(in the rows, 128 means zero)
Families of rows that turns and mirrors carry onto each other, the same ones carrying the whole set onto itself: the rest of each named row's family, in list order
4 families of 4 rows
H: [113 141 125 152 114 113 125 130 102 105  85 134]
B: [116 120 146 109 109 105 116 121 124 100 123 156]
Y: [148 155 121 123 135 155 123 148 103 118 156 158]
F: [142 149 126 122 141 163 104 148 114 133 147 156]
S: [139 151 113 144 141 169 116 144 116 126 154 140]
M: [149 139 115 133 128 160 101 147 113 138 161 142]
V: [136 123 130 143 120 138 124 105  97 138 162 102]
G: [111 112 126 108 123 110 111 125 133 112 122 164]
J: [113 138 118 151 123 129 134 128  95 125  82 131]
Z: [128 124 136 143 123 126 139 123  89 130 148  91]
W: [130 130 140 153 136 143 134 115  90 125 157 104]
Q: [122 116 142 144 127 134 118 123  99 143 143  90]
C: [115 129 129 100 115 114 109 123 141 106 137 152]
K: [102 128 115 146 120 132 112 131 100 127  84 123]
X: [109 131 117 147 130 113 118 147 101 118  83 143]
L: [125 137 130 108 120 108 130 119 137 102 136 162]

Same family as X: B, S, V
Same family as F: J, Z, C
Same family as K: Y, Q, L

Families of rows that turns and mirrors carry onto each other, the same ones carrying the whole set onto itself: the rest of each named row's family, in list order
4 families of 8 rows
muni: [142 116 141  92 115 133 121 151 142 134 137 131 129 118 114 158 154 143
 120 106 125 113 106 138 121  90 155  94 122 161  99 134 122 143 108 145
 154 106 142 134 143 106 101]
Mav: [100  98  97 120 124 100 128 143 150 132 115 126 107 126 144 123 169 117
 105 135 153 128 114 120 142 101 150 142 147 146 111 145 104 118 118 153
 137 130 115 118 157 135 107]
vini: [138 107 150  98 118 127 118 130 124 137 134 145 132 127 116 149 139 152
 117 113 131 112  92 133 124  94 145  83 133 160  99 137 121 136 110 134
 146 110 144 140 148 115 104]
Tugap: [167 115 109 128 124 167 105 125 144 114 119 114 109 147 140 121 132 118
 135  98 144 129 102 115 114 159 150 111  99 117 130  98 136 136 174 107
 154 101 125 120 104 122 137]
suke: [131 129 105 144 139 130 144 116 139 112 110 122  94 123 168 144 110 102
 123 105 119 132 115 108 141 143 133 143 116 109 147  91 132 134 158 142
 124 120 100 107 101 173 140]
Butep: [120  96 117  99 108 136 129 142 137 136 115 149 123 115 127 138 132 153
 115 103 106 124  79 106 139 104 142 113 146 163  87 143 123 146 106 148
 146 110 125 134 111 120  83]
paget: [ 94 122 112 122 124  97 145 156 141 114 111 151 141 124 148 133 146 128
 107 129 138 106 128 120 142  92 132 119 142 154 125 115 116 113  91 144
 122 150 114 111 148 139 104]
latiz: [114  90 103 130 134 111 137 153 121 126 132 143 123 129 144 114 169 125
  99 114 142 121 122 114 135 120 139 149 141 151 111 150 114 111 112 158
 132 133 120 121 162 125 108]
Lupev: [164 122 113 124 120 179 110 120 126 123 123 121 109 136 133 116 125 110
 147  91 141 147 103 123 107 162 145 104 101 125 123 105 136 136 163 119
 157 106 129 118 104 128 133]
zafa: [151 153 127 126 121 168 123 116 145 115 127 116 131 131 134 144 105 119
 139  96 119 123 112 112 116 141 125  76 106 115 138  81 141 142 153 125
 151 128 122 114  94 151 126]
Zimig: [131 123 100 156 121 134 143 133 130 104 110 138  93 143 164 148 117  87
 140 104 122 135 103 114 148 148 140 149 101 127 152  95 130 120 150 151
 129 126 108  96 105 168 137]
bok: [157 128 125 119 130 160 119 103 142 124 131 112 112 130 134 134 126 125
 139  87 134 139 104 117 114 160 145 102 109 107 123 104 128 145 179 115
 152 114 127 123 112 140 150]
Gam: [133 112  92 156 118 128 139 133 142 109 110 120  92 147 171 130 115  92
 127 128 123 135  99 108 142 139 147 135 114 127 150  94 135 123 146 149
 131 120 110 104  94 179 147]
vap: [127 101 125  92 122 143 131 133 126 133 129 150 121 117 123 142 126 164
 121 113 115 127  85 115 139 106 139  93 153 153  91 129 114 139 103 140
 144 108 129 132 113 125  82]
visu: [146 113  93 148 126 137 143 139 134 101 113 132  88 141 161 156 116  99
 129 120 126 137 101 108 147 148 144 129 101 113 153  95 129 126 154 142
 127 115 103  90 103 169 142]
mopef: [ 98 101 107 114 137  93 140 147 139 123 115 146 118 121 148 120 164 134
 111 123 147 124 119 125 145 108 146 147 149 142 107 132 103 120 116 140
 122 136 115 118 161 127 122]
diten: [128 109 116  89 113 148 140 152 146 127 126 138 120 114 126 158 141 159
 122 102 117 134  95 115 134 106 158 103 137 157  90 135 112 142 102 147
 150 106 132 124 108 119  80]
Rimam: [134 105 146 106 104 118 111 140 134 138 123 142 136 122 118 144 147 137
 115 107 120 104  90 127 125  89 142  98 130 171  99 141 134 147 110 147
 152 113 139 141 147 108 101]
guzi: [162 141 116 124 112 168 126 143 149 109 131 122 131 146 133 139 113 120
 144 101 106 126 107 118 105 139 149  84  94 132 134  76 149 135 135 125
 156 120 133 112  86 134 141]
Furo: [164 137 109 133 115 170 116 131 163 105 120 128 125 153 137 135 106 118
 139 103 126 116 107 114 116 137 132  87  94 127 143  76 151 129 150 117
 155 117 111 118  91 132 127]
Migib: [143 137 136 154 130 112 127 113 134 112 115 115 112 132 163 153 127  88
 121 107 137 112 125 123 124 131 137 126  98 120 162  92 140 132 163 138
 129 126 118 112 135 165 155]
tuzo: [106  95 103 112 121  96 134 152 136 130 113 142 123 111 138 121 172 125
 110 123 141 138 115 116 133 112 150 133 148 145 102 145 111 130 113 151
 135 141 115 109 164 123 124]
zar: [162 120 120 150 125 121 123 139 129 104 124 122 100 139 152 156 133  83
 128 126 133 115 115 131 136 132 141 117  90 118 170  90 142 128 157 141
 134 116 115  97 136 156 159]
nefi: [148  97 143 109 115 137 128 153 126 128 154 146 139 123 119 132 150 143
 118 105 129 108 106 135 127 106 131  89 132 167 105 141 131 137 105 158
 156 116 137 142 153 116 102]
faz: [145 121 117 159 120 114 119 134 136 116 119 112 102 150 159 130 129  73
 125 133 132 115 111 130 129 124 144 127  98 130 160  96 146 126 152 145
 134 118 122 111 129 166 166]
sedas: [165 136 119 129 107 175 121 122 150 113 128 136 124 141 131 131 103 111
 153  93 127 133 108 126 108 143 133  81  99 136 138  83 150 128 142 127
 164 124 115 120  98 135 129]
keti: [149 124 120 155 120 121 125 134 124 110 124 127 102 133 154 143 134  71
 134 110 126 112 119 137 139 137 139 144  94 129 169  94 139 121 153 145
 136 126 118 107 133 154 156]
rolu: [128  96 117 108 120 156 146 155 126 125 137 156 127 130 127 133 132 157
 117  97 124 133  90 111 134 118 132 100 136 163  84 150 119 136 104 160
 143 111 128 132 123 130  83]
depa: [100 119 103 118 111 102 142 162 147 121 111 151 142 116 136 134 146 122
 109 128 126 123 122 112 133  92 133 108 141 155 117 125 124 123  86 158
 132 155 107 103 150 135 108]
pumo: [165 121 114 121 123 165 116 136 135 117 129 110 112 144 136 126 137 124
 148  96 123 143 100 118 104 159 162 109 101 121 116  94 135 145 161 122
 155 104 141 112  96 123 149]
takel: [ 99 118  98 124 113 103 139 149 165 125 115 137 126 130 141 138 144 114
 102 138 138 112 122 119 142  81 137 117 139 157 128 128 119 109  93 155
 137 146 106 119 146 146 100]
Bor: [107 110 108 137 125 109 149 157 146 115 133 160 137 140 144 131 143 128
 109 118 127 112 125 113 137  98 122 126 137 162 118 124 127 107  89 172
 137 151 106 119 154 135  98]

Same family as Furo: Tugap, Butep, visu, Rimam, tuzo, zar, depa
Same family as Mav: muni, Gam, diten, guzi, faz, pumo, takel

Families of rows that turns and mirrors carry onto each other, the same ones carrying the whole set onto itself: the rest of each named row's family, in list order
9 families of 3 rows
gor: [107 136 112  85 131 154 174 125 181 123]
patep: [107  95 157 110 117 154 128 132 167 131]
Zir: [114 108 132 119 124 194 145 132 146 146]
zeti: [ 93 106  89 119 114 135 136 135 173 117]
budas: [125 132  96  91 120 149 110 129 127 145]
buf: [ 95 134  95  95 128 151 165 148 161 126]
Rap: [114 146  90  89 141 159 159 132 167 137]
ruti: [111 109 122  86 108 164 112 133 137 165]
zaki: [139 116 149 104 137 165 121 106 179 151]
nodit: [ 98 107 139  88  97 139 143 125 144 113]
Telo: [114 114 110 105 120 143 152  99 204 117]
pev: [124 115 127 118 129 195 143 122 151 152]
Fanin: [130 118 101  93 156 136 131 128 190 116]
Tudos: [120 108 136 114 123 190 153 119 156 146]
Doraz: [116 122  85  88 108 150 127 135 139 165]
Sunin: [133 127 115  71 114 155 152  93 178 159]
Riko: [ 93 106 125 116 119 118 128 109 150 121]
Bovut: [138 135 130  73 124 155 139  88 169 137]
bupoz: [123 110 123 116 132 160 100 138 150 157]
gaso: [117 120 126 101 135 125 135  78 171 131]
Geren: [126 129  76 111 135 148 126 111 182 140]
nubos: [ 94 103 129  84  91 140 159 125 160 135]
leke: [115 113 100  99 150 132 128 144 178 113]
sed: [115 112 114  95 148 133 138 134 189 107]
zadod: [118 127  99 111 136 122 110 103 146 145]
nule: [130 119 135  73 115 169 125 102 163 168]
ladi: [103  98 150  81  98 160 133 119 156 149]

Same family as Zir: pev, Tudos
Same family as Riko: gaso, zadod
Same family as budas: nodit, Bovut
Same family as ladi: ruti, nule
Same family as bupoz: patep, zaki
Same family as Fanin: leke, sed
Same family as gor: buf, Rap

